(in the rows, 128 means zero)
Named moves (each a turn or a mirror), then the moves between two rows, first move first; the first pair answered
move tomop:
[ 98 143 139 150 103 166 109 131 136 111 144  89 122] |-> [151 115 157 155  95 124 158 117 129 133 159 112  98]
[118 140 105 119 144 127 113 139 144 126  87 144 142] |-> [147 125 117 120 139 100 135 131 148 138  97 159 134]
[100 146 121 124 141 164  92 134 116 103 125 122 151] |-> [176 106 150 127 135 109 160 121 112 136 142 147 121]
[121 131 122 147 134 157 128 138 156 142 124 117 132] |-> [145 122 131 148 129 141 146 133 153 149 128 125 128]
move por:
[100 129 115  92 179 110  72 123 110  84 106 132 101] |-> [154 117 114 102 157 121  55 147 101  88 118 140 107]
[187  95 131 130 114 101 153 138 125 153 140 145 120] |-> [138 114 119 106 122  95 174 117 150 169 114 151 117]
[102 133 122 108  58 124 189 101 197 195 123 128 126] |-> [ 78 134 180 135 122 109 201  65 141 128 166  66  96]
[108 120 125 118 131 150 114 142 144 130 119 135 137] |-> [101 121 130 125 145 146 117 133 131 120 129 123 133]
move gubiz:
[155 117 125 147 104 130 146 101 143 155 137 114 101] |-> [155 112 123 143 107 128 151 100 143 156 131 123 101]
[126 135 141 142 158  97 154 111  96 133 124  95 126] |-> [141 132 135 128 165  87 153 116 100 142 111 120 124]
[111 137 125 106 147  96 134 138 137 135 101 131 133] |-> [144 123 119 109 142 105 113 154 124 127 104 137 136]
move dor:
[145  98 125 118 144 114  88 142  96 115 124 119 109] |-> [162 102 114 129  91 126  98 145 121 149 139 121 124]
[156  98 116 119 169  89 127 147 110 129 104 165 125] |-> [175  96 109 134 137 108 108 168 118 135 118 159 141]
[155 116 168 100 174  86 158 125  85 113 138 129 130] |-> [191 110 154 118 139 120 121 162  80 107 156 122 148]
[131 140 144 109 147 116 143 119 117 127 151 149 106] |-> [148 133 143 121 145 126 122 136 112 110 158 147 114]
Then:
(2 to 3 moves a pair)
[120 138 158 152 116 158 116 117 118 111 164  91 141] |-> [ 96 156 131 128 102 154 130 115 158 151 127 115 151]  por por
[ 89 142 111  96 193 131  90 112 127  81  85 126 103] |-> [ 78 154 110 124 163 166  74 119 129  74 112  94 116]  dor por por
[145 172 104 131 108 163  98 169 136 142 144 131 144] |-> [135 170 137 148 108 132 162 126 139 159 173 113 129]  tomop gubiz gubiz
[129 137 111 124 114 105 164 117 158 176 117 150 137] |-> [ 75 153 135 138 157 118 143 100 123 120 128  99 133]  por tomop
[178 116 124  84 153 100 145 142 125 173 112 139  84] |-> [ 93 156 108  80 177 140 102 135 124 138  92 106 102]  por tomop
[117 139  92 105 117 141 100 140 151 147  95 151 136] |-> [158 109 136 138 139 135  91 143  95  99 140 120 118]  dor por por
[ 93 135 144 118 160 139 134 134 135  85 121 115 135] |-> [126 132 121 125  93 155 135 155 168 128 129 131 157]  gubiz dor dor
[195  86 133 108 127 115  95 162 107 122 112 152 131] |-> [184  99 138 147  73 131 123 154 133 149 157 115 144]  dor gubiz
[ 60 124 130 128 148 110 164  91 154 169  57 173 133] |-> [143 100 129 172 115 181  51 169  95 106 109 149 162]  por por tomop
[105 148 123 143 140 138 116 125 100  87 127 101 139] |-> [ 97 155  92 120 113 133 132 124 138 131  90 135 143]  por por dor
[101 151 148 111 124 132 144 128 155 151  97 146 147] |-> [128 129 167 120 163 135 105 144 107 100 120 132 135]  dor por
[119 155 127 129 135 100 169 115 164 169 126 133 126] |-> [146 139 156 154 169 113 131 130 102 107 164 100 116]  por dor
[115 123 130 106 172 120 111 101  89  94 116 131 125] |-> [165 118 105 103 102 115 139 112 139 166 119 163 142]  dor por tomop
[132 108 179 138 155  92 201  93 115 132 163 112  93] |-> [173  92 173 154 118 109 184 116 115 135 184 114 104]  tomop dor tomop
[140  99 170 133 132  98 171 103  93 131 168 118 116] |-> [ 82 136 133 147  99 170 101 128 110 115 164  85 152]  tomop dor
[139 126  93 141 109 147 131 127 107 185 136 170 156] |-> [ 73 151 105 139 151 150 135  93 100 163 130 138 144]  tomop por
[128 110 110 153  78 131 147  93  91 181 136 119 131] |-> [ 85 129  91 144  89 154 120  97  95 169 117 116 143]  gubiz tomop
[ 96 121 129 104 147 138 100 139 145 140 103 146 159] |-> [107 123 137 137 103 142 123 132 158 163 139 124 167]  por dor dor
[147 119 154 143 101 136 166 111 142 150 163 128 129] |-> [101 142 145 148 118 172 126 113 133 118 160 101 141]  por tomop por
[ 99 135 128 151 146 140 119 132 120  99 119  94 139] |-> [145 117 143 167 113 128 147 131 124 121 143  94 131]  por tomop gubiz
[122 131 111 137  97 156 121 151 146 138 131 126 148] |-> [102 123 145 135 161 127 136 120 112 102 130 110 123]  por gubiz por
[147 124 140 160  90  82 172  74 146 158 142 146 133] |-> [180  97 142 130 142  71 134  95 109 123 117 176 118]  gubiz dor por
[147 101 125 132 111 104 146 131 138 143 119 154 114] |-> [121 119 110 146 105 152  95 151 135 113 126 127 131]  gubiz tomop
[179 107 148 178 111 107  94 156 136  97 122 160 119] |-> [109 146 113 154 111 129  87 153 176 118  81 172 139]  tomop por
[147 138  96 100  80 122 153 144 160 182 118 145 133] |-> [115 132 156 141 144 115 150 107  90  99 169  72 105]  gubiz por por
[ 63 180 145 152 178 150 125 115  98  82 137  88  81] |-> [162 129 160 122 180  82 189 110  94 125 130 157  54]  tomop gubiz
[142 101 114 117 102  76 168 150 140 139 112 181 134] |-> [ 45 142 121 121 143 101 142 131 135  96  99 136 135]  por tomop
[168 135 152 133 155 102 160 129  99 131 173 113 130] |-> [121 173 112 142 107 157 124 151 135 146 155 102 169]  tomop dor por
[ 45 178  91 140  71 157 134 127 187 169 113 132 175] |-> [138 132 122 188  65 185  73 174 113 106 182 102 175]  por dor por
[125 139 168 143 162 107 144 109  94 140 120 121 126] |-> [172 123 159 145 123 114 141 127 105 161 125 137 136]  por dor
[ 98 140 137 131 156 135 132 118 107 104 125  98 136] |-> [125 141 116 143 101 158 131 134 137 141 138 110 156]  por dor tomop
[124 131 120  94 131 134 161  99 158 151  90 140 106] |-> [109 135 142 118 163 143 136  93 122  93 117  91  96]  por tomop
[101 148 128 100  90 102 147 129  98 159 127 158 127] |-> [114 138 128  91 100  98 139 136  87 152 120 170 121]  gubiz dor
[123 147  66 148 109 132  78 173 138  92 127 108 143] |-> [111 136 118 144 157  58 176 106 135 103 138 101 101]  tomop por por
[115 141 120 101 118 130 141 109 157 141  93 138 118] |-> [150 128 114 106  99 136 129 128 156 143  97 148 125]  por por por
[145 135 141 124 145 132 142 111 122  99 145 117 104] |-> [151 129 135 111 151 121 145 112 123 108 130 128 101]  gubiz gubiz
[131 126 132 144 138 141 101 148 114 125 138 117 137] |-> [133 125 130 136 123 118 149 131 138 162 133 131 131]  tomop dor por
[119 150 128  66 131 113 111 158 129 162  79 115 117] |-> [127 140 150  77 164 110 105 152  93 128  95  97 108]  por gubiz
[107 129 126 170 125 132 139 105 144 145 145 127  70] |-> [128 127  98 150 113 141 115 130 155 157 113 156  80]  dor por por
[173  96 149 145  99 117 127 125  72 134 199 113 131] |-> [146 104 147 126 101  88 180  89 104 172 177 126 122]  dor gubiz
[ 78 124  85  80 154 115 150 124 154 139  88 160 154] |-> [123 115  71 103 114 161  90 168 141 122 111 155 178]  dor dor
[105 137 137 119 125 105 147 108 138 152 110 150 115] |-> [ 95 138 152 140 142 128 113 116 106 107 132 119 117]  por tomop
[118 134 143 105 146 112 168  80 145 168 128 123 127] |-> [192 104 138 121 109 127 139 122 127 167 148 134 134]  por por
[152 124 137 153 134 175  86 154 116 117 120 154 145] |-> [118 134 170 158 143 121 171  96 139 151 136 140 123]  gubiz gubiz tomop
[105 140 124 135 137  99 175  95 143 145 135 110 120] |-> [105 135 139 147 151 104 158  98 120 119 151  92 122]  tomop por gubiz
[176  97  98 105  99 136 118 162 164 158 113 137 141] |-> [ 93 126  91  88 132 145 119 141 175 148  84 122 145]  dor tomop
[155 122 147 165  94 134 141 120 134 147 171 114 135] |-> [192 102 131 135 116 131 111 148 113 136 144 151 130]  dor dor por
[169 109 117 110 107  96 113 144 146 149 143 136 123] |-> [111 126 113  94 154 112  82 137 132 112 115 120 120]  dor dor tomop
[ 88 126 154 104 183  95 135  90 109  91  97 136 115] |-> [160 110 151 132  92  87 188  99 148 158 135 146 125]  por dor dor
[154 111 138 126 134 124 127 139 114 126 132 152 113] |-> [108 134 134 141 134 150 108 134 118 110 133 122 127]  tomop gubiz
[188  76 157 129 145 108 168 126  79 105 162 144 107] |-> [117 133 103 157  63 200 112 152 131 125 162 109 162]  tomop dor
[122 111 116 103 153 109 139 157 136 131  84 185 113] |-> [174  95 129 143 104 137 120 183 120 127 137 162 121]  por por dor
[109 111 131 134 155  93 158 112 133 144 115 115 123] |-> [125 114 106 137 139 143  88 160 119 115 119 115 143]  tomop dor por
[150 139 138 146  67 155 141 124 169 142 177 114 153] |-> [125 124 167 110 188 105 139  95 115  78 144 118 106]  dor dor tomop
[158 108 123 136 106 132 128 117 127 136 148 133 130] |-> [148 106 132 121 136 106 142 108 123 133 129 142 114]  dor gubiz dor
